In the data rows, the value 50 means zero.
In each game, the first row plays the second. By how much does the first row win? 15 means about a draw, 30 a big win and 0 a big loss. Wins can go round in a circle. Each row has two weighted sums of its numbers, A and B, taken from their middle values. A row wins by its A times the other's B, less its B times the other's A.
array([55, 56, 54, 50, 42, 34, 26, 25, 28, 35])
array([53, 52, 49, 42, 35, 26, 26, 31, 39, 46]) >> 19
array([56, 56, 55, 51, 46, 38, 28, 23, 26, 31])
array([60, 62, 63, 63, 62, 60, 56, 50, 43, 37]) >> 17
array([59, 62, 62, 62, 60, 56, 51, 44, 36, 29])
array([57, 60, 62, 65, 65, 66, 66, 65, 64, 63]) >> 18
array([52, 51, 47, 39, 31, 26, 28, 35, 43, 49])
array([41, 35, 30, 28, 33, 42, 50, 56, 59, 62]) >> 29
array([45, 41, 35, 30, 28, 34, 42, 50, 55, 59])
array([59, 63, 65, 66, 66, 65, 65, 62, 59, 56]) >> 15
array([59, 63, 64, 65, 66, 65, 64, 61, 58, 55])
array([59, 59, 60, 58, 55, 48, 40, 31, 24, 22]) >> 14
array([56, 58, 58, 54, 49, 40, 32, 25, 23, 26])
array([38, 31, 28, 29, 38, 46, 54, 58, 61, 62]) >> 15
array([56, 60, 63, 65, 67, 66, 66, 65, 65, 63])
array([57, 61, 63, 65, 67, 66, 66, 65, 64, 63]) >> 15
array([47, 43, 39, 32, 27, 31, 38, 46, 52, 57])
array([49, 47, 43, 36, 29, 27, 33, 40, 48, 53]) >> 13
array([56, 62, 63, 65, 67, 68, 66, 66, 64, 62])
array([54, 53, 50, 44, 36, 28, 25, 28, 35, 44]) >> 24
array([28, 24, 28, 39, 49, 56, 61, 62, 63, 64])
array([49, 46, 42, 33, 27, 27, 35, 42, 49, 55]) >> 15
array([57, 55, 55, 51, 45, 37, 28, 23, 25, 31])
array([59, 61, 63, 61, 59, 57, 51, 43, 35, 28]) >> 18
array([60, 63, 65, 66, 66, 66, 62, 59, 57, 53])
array([25, 23, 31, 41, 52, 58, 62, 65, 64, 64]) >> 18
array([21, 23, 35, 46, 55, 61, 64, 65, 64, 63])
array([60, 63, 63, 63, 62, 61, 56, 51, 45, 39]) >> 3
array([56, 60, 63, 65, 67, 67, 67, 65, 64, 64])
array([41, 34, 30, 29, 33, 41, 50, 56, 58, 61]) >> 16
array([34, 28, 26, 32, 41, 50, 56, 60, 63, 63])
array([59, 63, 65, 65, 65, 64, 62, 59, 55, 52]) >> 17
array([44, 38, 31, 28, 30, 39, 46, 53, 58, 61])
array([51, 48, 44, 37, 30, 26, 30, 38, 46, 52]) >> 2
array([57, 59, 59, 57, 54, 47, 38, 29, 23, 23])
array([59, 62, 65, 66, 66, 64, 63, 60, 56, 53]) >> 16
array([60, 63, 63, 63, 63, 61, 56, 52, 46, 39])
array([58, 62, 64, 65, 68, 67, 66, 64, 62, 60]) >> 16
array([55, 60, 64, 65, 66, 67, 66, 64, 64, 63])
array([52, 52, 47, 41, 33, 27, 27, 34, 42, 48]) >> 28
array([47, 45, 39, 32, 28, 30, 38, 46, 53, 57])
array([58, 62, 64, 65, 67, 67, 66, 65, 63, 61]) >> 11
array([59, 60, 61, 60, 59, 54, 48, 39, 31, 24])
array([31, 25, 27, 35, 46, 53, 59, 62, 64, 63]) >> 13
array([37, 31, 28, 29, 36, 45, 52, 58, 61, 62])
array([58, 60, 61, 58, 55, 50, 42, 33, 27, 23]) >> 20
array([44, 39, 34, 29, 29, 36, 45, 52, 57, 60])
array([60, 61, 63, 62, 61, 56, 51, 44, 37, 29]) >> 23
array([59, 63, 64, 66, 67, 66, 66, 64, 61, 59])
array([58, 60, 59, 58, 54, 49, 40, 32, 24, 22]) >> 14
array([28, 24, 28, 38, 49, 56, 61, 62, 63, 63])
array([47, 44, 39, 32, 27, 30, 38, 46, 52, 57]) >> 14
array([55, 60, 63, 65, 66, 67, 66, 65, 65, 63])
array([58, 60, 59, 58, 56, 50, 43, 33, 26, 22]) >> 10
array([60, 61, 62, 61, 58, 54, 48, 41, 33, 26])
array([22, 23, 34, 46, 55, 61, 64, 64, 65, 63]) >> 28
array([56, 58, 56, 52, 46, 37, 29, 24, 24, 30])
array([57, 61, 64, 66, 66, 67, 67, 64, 63, 61]) >> 14
array([59, 64, 64, 66, 67, 66, 64, 62, 59, 57])
array([59, 63, 64, 66, 67, 66, 67, 63, 62, 60]) >> 15
array([54, 54, 52, 46, 38, 28, 25, 26, 34, 41])
array([58, 62, 64, 66, 67, 67, 66, 65, 63, 62]) >> 9
array([23, 22, 33, 45, 54, 60, 63, 64, 64, 64])
array([59, 62, 64, 65, 66, 67, 64, 63, 61, 59]) >> 13
array([56, 56, 54, 50, 44, 34, 27, 24, 28, 35])
array([54, 53, 50, 45, 36, 28, 25, 28, 37, 43]) >> 12
array([58, 62, 64, 66, 67, 67, 65, 65, 63, 60])
array([58, 61, 65, 66, 67, 67, 66, 64, 62, 60]) >> 14
array([24, 22, 32, 45, 53, 59, 64, 64, 64, 63])
array([28, 24, 29, 38, 49, 55, 62, 63, 63, 65]) >> 14
array([57, 61, 64, 66, 67, 68, 66, 65, 64, 62])
array([57, 57, 56, 53, 49, 39, 30, 24, 24, 28]) >> 16
array([60, 63, 65, 66, 68, 66, 65, 63, 61, 58])
array([45, 40, 34, 29, 28, 36, 45, 52, 56, 59]) >> 15
array([60, 62, 65, 65, 64, 64, 60, 57, 54, 48])
array([54, 53, 52, 45, 38, 29, 25, 27, 34, 43]) >> 18
array([57, 62, 64, 66, 67, 67, 66, 65, 63, 62])
array([58, 61, 60, 59, 55, 49, 40, 32, 26, 23]) >> 12
array([58, 62, 64, 66, 67, 67, 66, 64, 62, 60])
array([57, 59, 57, 56, 52, 45, 35, 27, 23, 24]) >> 13
array([59, 62, 62, 62, 61, 57, 51, 46, 38, 30])
array([59, 63, 64, 66, 66, 64, 63, 61, 59, 55]) >> 16
array([55, 60, 63, 64, 66, 66, 66, 65, 64, 63])
array([60, 63, 64, 66, 66, 66, 64, 61, 58, 54]) >> 13
array([60, 62, 64, 65, 64, 62, 58, 54, 50, 43])
array([58, 61, 64, 66, 67, 67, 66, 64, 62, 60]) >> 17
array([56, 61, 63, 64, 66, 67, 66, 66, 63, 63])
array([58, 59, 58, 56, 53, 46, 38, 29, 23, 23]) >> 12
array([46, 42, 36, 30, 28, 33, 42, 50, 54, 59])
array([57, 60, 63, 66, 67, 67, 66, 66, 64, 62]) >> 11
array([57, 59, 58, 56, 53, 45, 38, 29, 24, 23])
array([59, 62, 64, 66, 65, 64, 62, 60, 57, 52]) >> 17
array([56, 56, 55, 51, 45, 37, 28, 24, 26, 32])
array([59, 62, 63, 63, 63, 59, 56, 50, 45, 38]) >> 17
array([51, 49, 44, 38, 30, 27, 31, 38, 44, 52])
array([59, 64, 65, 66, 67, 65, 64, 62, 59, 56]) >> 13
array([40, 33, 30, 29, 35, 44, 52, 58, 61, 62])
array([58, 62, 64, 66, 66, 67, 67, 64, 63, 61]) >> 16
array([56, 61, 63, 65, 67, 67, 67, 65, 64, 63])
array([58, 60, 59, 57, 53, 47, 37, 29, 24, 22]) >> 13
array([24, 23, 33, 43, 54, 59, 63, 64, 65, 63])
array([43, 38, 34, 29, 30, 38, 47, 53, 58, 60]) >> 19
array([58, 61, 64, 66, 66, 67, 66, 64, 63, 62])
array([26, 23, 30, 40, 51, 58, 62, 63, 64, 63]) >> 15
array([52, 50, 46, 39, 31, 26, 28, 36, 43, 50])
array([32, 27, 27, 33, 44, 53, 58, 62, 63, 63]) >> 20
array([50, 48, 43, 35, 28, 27, 32, 41, 47, 53])
array([50, 47, 43, 35, 28, 27, 33, 41, 49, 54]) >> 16
array([58, 63, 64, 66, 67, 66, 65, 63, 60, 57])
array([58, 62, 63, 66, 67, 67, 67, 64, 63, 61]) >> 15
array([60, 61, 60, 61, 59, 55, 49, 42, 33, 26])
array([59, 62, 64, 64, 62, 60, 56, 51, 45, 38]) >> 19
array([48, 45, 39, 32, 27, 30, 38, 46, 51, 56])
array([57, 58, 57, 54, 48, 41, 32, 25, 23, 28]) >> 19
array([56, 58, 56, 53, 48, 40, 30, 24, 23, 28])
array([22, 22, 33, 45, 55, 60, 63, 64, 63, 62]) >> 15
array([24, 23, 32, 42, 53, 59, 63, 64, 64, 63])
array([56, 57, 55, 51, 47, 36, 28, 24, 26, 31]) >> 20
array([56, 61, 62, 65, 66, 68, 66, 65, 65, 63])
array([43, 37, 32, 28, 30, 39, 48, 55, 58, 61]) >> 16
